One turn sends every row of this set to another row. A few are shown first. Where does it send the rows asked after them?
k925: [  0  -2  -8  15  -5  -5  11   3   9  -6 -17   3  -7  -8   0  -2   4 -12
 -22 -16 -19 -11  -1]
k138: [ -5   5   6   2  -4   0  10  -2  -8   8  16  -8   9   6  -8  11  -2 -10
 -12   9   9 -17 -11]
k749: [  1  16   5 -25  15   7   0  -7   0 -18 -13   8  -9   3 -17   8   1  -8
 -12 -13   3   4   9]
k199: [  3  -5  15  -8   3  -6   6   0  11   0 -14   7   8   3  -9 -21  -7  -8
  -1 -10 -12   7   1]
k640: [ -7   2  -1  13  -8   7   5   8 -11   5  10 -11  16   1  -2  16 -18  -2
  -6  -3  -4  -3  -7]
k837: [  3  -7   9   3  -3   4  10   4   3  -1 -20  -4   2   5   1 -15  12   8
 -13 -26  -3  -6  -9]
k974: [  3  -1  -2  -3  -3   0   7   6 -35 -10  19   6 -14   2  -7  18   1   2
  -1  -3   3   8  -3]
k106: [ -2   2   7  -3  12   8  14   9 -14 -16  19  -6  -3  -1 -11  17 -20   2
  -7  -6   6   7 -12]
k307: [ -7  11 -10  -7 -10 -10   3  17   0 -16   7 -15  10  -6   0   3 -13  -9
  -6  -9   5  -5   7]
k724: [ -2  -4   0   7   2  16   6   1 -19  10  13  -3   4   8  -4  17  11 -24
 -10  -8  -8   8 -14]
k257: [ -8  -5  -9  -8 -14  11   0  12 -10 -11   8   7  -6   1  -5  19  20 -13
  -3 -14 -10  23   0]
k319: [  6   0  11 -16   0   3   8   0   0   3 -22  -1   4   1 -14 -14   2   2
  -1  -4 -24  -2   4]
k747: [  0 -19  -6  -1  -1   2   7   5  11 -10 -26   7  -6  -6   1   4   3   1
 -14  -7  -8   4 -19]
k932: [  3  -7   4  -6   0  -1  -1  -2  18 -14 -12   5   5   5   6  -6  20 -17
 -13 -10  -4  -2  -6]
k682: [  6   6  10   4   8  10  13   9 -23  -7  21 -12  -8  11  -7  22   4  -1
  -4 -16  -9   5   6]
k248: [  4  -7  -3   0  -3   4  -2  -1 -14  11   3 -11   7   2   3  31  -2  -9
  -2   4 -12   3  -6]
k142: [ -4   9   1   7   1  -5   6   6   5 -15  -4  20 -17  11 -15  12  -1  -6
 -15 -16   1  11  21]
k9: [  7   6   5 -13   7   1  -1   7 -15 -19  19 -11   5   6   1  23  -6  -4
   4   1   0   4   4]
k557: [  9  -7  -3  -6   4 -16  13   5 -14   6   6  -9 -17   4  -2   4  12 -20
 -12 -22  11   9  -4]
k314: [ -1 -13  11  -3   0  -7  13   3  15  -2 -12  20  -5   6 -15 -12   0 -10
  -7   5 -12   9  -4]
k63: [-13   3   5 -17  -5   4  20   4  -3  -5   9  -1  -9  -5 -22   4   4   3
 -15  -6  17  -5 -16]
k635: [  2  17  -3  -9  13   9   5  16 -12 -19 -19  -2  -8  14 -12  -3  -3  -2
 -15 -21   1   2  13]
k953: [  6   7   2   0  10 -10  13   0 -16 -11  25  -1 -14  -1  -8  18  -7 -17
 -12  -2   4  -3  -1]
k548: [  2   7  -3  -7   2  -3   5  14  -7 -15 -18   8 -20  18 -13  15   4  10
 -12  -1   3   0  17]
k195: [  3   1   3  -8  12  -7   3  -4  -2  -9 -15  13 -16   1 -12  11 -14   1
  -9 -23   8  18   8]
k359: [  2  -3   1  -5   1   3  14  14   4   1  -5 -24  -7   0  -7  32   0   6
  -7 -12 -15   3   4]
k232: [  3   1  -3  -4  -6   4   9  11  -7  -3 -21   7  -2   4 -13 -15   6 -10
  -6   0 -30  -3   7]
k375: [  6 -13  -1   5   0  -9  15  13  -1   1 -21  11 -14   8 -12 -10   1 -11
 -10   4 -21   3   1]
k567: [ -1  -2  -5  -6 -18  -4   1  -3   0  -7 -19   8  -2  -6   0  -5  16   8
 -11  -4  -9 -17  -1]
k274: [  1  -8  -2   1  -1   0   6   4 -28  10   8  -4   2   9   0   5   1 -12
  -7   0  14   1 -20]

k319 goes to k199
k548 goes to k635
k925 goes to k567
Now these:
k138 goes to k274
k682 goes to k9
k307 goes to k63

One turn sends every row of this set to another row. A few are shown first. Where does it send the rows asked after them?
k863: [  2   0  12   6  23   6 -13  -5 -16  17  10   1  -4   4  -5   6   0  14
 -11   1  -4]
k594: [  1 -14   7  -1  11 -17 -11 -23 -22  28   2  -4  -7  -1 -18   1  -3   7
 -17  -5  -9]
k790: [-29  -2  -9   2  -6  -8 -15 -15  -7  -1  -3  -7   5   4  -2 -12   0   1
  -5   9   7]
k122: [  4   8  -7  -1  -6   2 -17   7 -15  -6  -4   2  -1   2   1  17  11  -2
   7 -24  -8]
k688: [-13 -10  -1  -2  10 -11 -31 -10 -25  14 -10  -2   8   5   2   7  -7 -22
  -5   9 -25]
k258: [-11 -12   6  -5   4 -18 -20  -2 -16  -7 -18 -21  -1  10  -3  -3  -8  -8
   1 -11   6]
k971: [-22  10  -6 -18   4 -11 -15  -1 -37   3   0  -7  -1  -5  -3   2  20   1
   5 -10   4]
k701: [-16   1  11 -10   1 -16 -17  -1 -24   4  -2   9 -22 -16  -5  -4   1   0
  -3  10  -8]
k275: [  3  -4  -7  17  -4 -13 -26  -9 -33   4  -9  -6   2   4 -17   7  13 -10
   4  -7 -15]
k742: [-16   1  -9   4  17 -11  -5 -15  -5   8  15   1   7  12 -10  23   2 -26
  -7  -4  -5]
k293: [-13  14  -1 -17  -5   1 -20  -1 -22  24  19   8   0   0 -11   5 -14  -7
   2  -6  -5]
k77: [ -2  -8   9 -15  -9  -7  -5  10 -14  12   5  -3   3  13 -30   6   1  -5
  12  -6 -14]
k671: [  0   5   9  -2  -4  -8 -10 -15 -17   5   3  -9 -12 -23  -9  11  -7 -11
  -8   5 -18]
k296: [  5   0   3 -21   2  -6  -2  -4 -15   6  19   1   1   9  11  -9  -9  -4
  -3 -16  -4]
k390: [ -3 -14  -6 -17  12  -4   2  -7 -20   9   1   3   0  15 -13  31   8 -18
   3   5  -9]
k509: [ -6  -8   9 -18 -18  -3  -2  -7 -26  17  17   9   7  11  -8  17   3   8
  -1   0  -5]
k108: [ -4 -15  -4   5 -11   5  -8  -7 -33  -5   0  -1 -10  12 -11   1  14 -20
   1 -14  -2]
k619: [-10  -1   5 -10   1 -14 -17  -8  -7  18   0 -16  12   8   1   1  -1   9
 -15   5  15]
k884: [ -8   5  -1   5   2 -16   1   0 -12   6 -23  12   4  10   2  12  -4 -15
  -3  -5  15]
k777: [ -7   0   6  -3   7  -8  -8  -1 -11  19  11  17  12  12   7  -1  -3 -12
  18 -17   5]
k746: [-10   6  10   0   7  -7   1 -17 -17  14  -5  13  -7   5 -23   0   4  -7
 -12  14 -18]
k702: [ -9  -3 -10 -22  -3  -9 -22 -12 -22  -5  -6  18  -8   1 -16   8  14  -1
   4 -16   2]
k681: [-19 -21  -3   3  21  -6   5  -6 -26  12   1  -8  15   6   3   7   7 -12
 -10   5  -2]
k507: [-27 -11  -1   6  -4 -23 -18  -5 -13   9  -7   3  -6   2  10  15  -8  -2
   6 -16  11]
k896: [ -5 -18   8   6  16 -20 -16 -20 -18  -1  -4   6  24   1   0  15   3  -9
   0  -2 -14]

k777 goes to k701
k122 goes to k293
Now these:
k863 goes to k688
k671 goes to k742
k896 goes to k507

